In the rows, 128 means zero.
Each path below is one point turned by a fixed rotation once a step. After each direction that follows a path, write how fast that rotation turns it, in deg/step (0 if it stays still).
Each turn is a multiple of 5 degrees from 10 to 175, or 0.
Each row of a path follows its step; steps can be skipped.
path 1
step 0: [122 133 122 125 132 132 135 130 127 129 121 126 130 130 128 137 129 130
 130 126 127 135 123 143 128]
step 1: [130 126 122 131 123 119 135 131 131 124 130 120 126 128 136 131 125 123
 126 121 126 131 136 135 135]
step 2: [131 131 122 131 123 124 127 135 124 124 125 131 123 124 124 117 132 119
 127 121 125 123 134 126 122]
step 3: [121 131 117 127 130 133 128 125 123 129 122 125 123 129 124 122 134 140
 130 123 129 128 125 126 121]
step 4: [122 122 126 131 132 128 130 128 130 122 126 123 116 133 128 138 126 130
 129 123 136 131 123 135 132]
step 5: [135 129 128 127 130 126 123 133 126 123 128 124 121 124 127 135 129 119
 119 122 118 130 129 136 132]
step 6: [128 127 118 125 122 122 128 117 124 123 127 126 130 129 122 122 133 126
 126 126 116 129 131 126 126]
step 7: [121 126 123 128 122 126 134 129 123 127 126 136 121 136 121 125 133 133
 132 123 131 124 121 124 136]
step 8: [132 129 126 121 139 137 134 129 127 132 126 126 121 129 126 135 132 124
 128 119 133 125 124 131 134]
step 9: [135 122 124 125 128 126 124 121 132 125 123 121 130 120 124 129 131 126
 127 125 129 131 136 139 135]
step 10: [131 129 122 129 117 122 121 125 126 117 126 132 128 123 128 125 127 129
 125 121 128 127 127 119 134]
Speeds:
[125 132 130 126 129 125 129 126 129 124 130 130 127 128 126 130 125 129
 126 130 123 130 126 129 128] : 60
[132 128 129 126 126 129 133 132 128 127 129 124 127 130 126 132 127 130
 129 130 130 127 126 129 127] : 95
[129 127 125 126 123 129 127 129 129 126 126 128 129 129 131 129 128 125
 122 131 127 130 130 128 129] : 85
[129 126 125 127 133 127 128 130 131 127 128 133 129 133 131 131 130 130
 129 127 128 129 127 129 128] : 95
[132 127 128 131 125 126 126 128 128 125 131 127 132 127 130 128 129 126
 132 126 124 129 125 130 128] : 85
[129 129 128 133 126 130 130 127 127 127 122 131 129 128 126 130 128 131
 129 129 126 128 128 124 126] : 95
[128 125 130 128 128 128 129 127 126 129 129 130 127 124 133 128 128 129
 129 134 127 124 127 129 126] : 0
path 2
step 0: [135 135 128 134 139 131 132 128 133 132 132 127 125 118 130 137 121 134
 119 122 125 128 123 127 126]
step 1: [133 131 130 126 134 136 130 125 130 136 131 141 130 137 137 132 132 131
 128 123 136 131 125 127 122]
step 2: [127 126 131 128 129 138 130 137 120 136 128 132 124 131 121 132 133 122
 120 131 132 130 133 116 131]
step 3: [133 124 134 134 120 126 129 128 128 132 133 127 135 134 128 130 138 128
 125 136 116 130 137 127 121]
step 4: [130 138 134 135 126 118 119 128 122 126 137 124 131 121 132 126 134 125
 121 131 126 127 122 122 129]
step 5: [133 140 118 122 130 131 123 121 135 130 132 135 137 124 131 119 129 125
 128 133 124 124 127 125 123]
step 6: [125 131 130 116 128 126 135 126 124 123 132 138 136 122 127 125 125 131
 127 129 139 129 135 119 134]
step 7: [130 132 138 126 121 137 134 131 130 128 124 131 137 122 122 130 124 126
 131 126 121 124 137 134 136]
step 8: [126 128 137 123 122 117 129 133 131 135 137 130 126 125 125 127 137 130
 131 121 127 125 126 140 134]
step 9: [125 132 125 134 135 126 135 122 133 136 133 128 122 127 124 125 127 122
 124 127 124 112 121 130 133]
step 10: [123 121 130 128 130 127 130 122 126 130 133 136 135 139 127 122 124 125
 134 134 138 122 119 130 123]
Speeds:
[127 125 123 126 130 124 133 127 130 128 129 128 126 127 126 128 129 129
 125 129 126 128 132 126 127] : 115
[132 129 125 130 128 130 128 126 126 132 126 129 129 127 124 128 126 129
 131 129 125 127 129 130 125] : 160
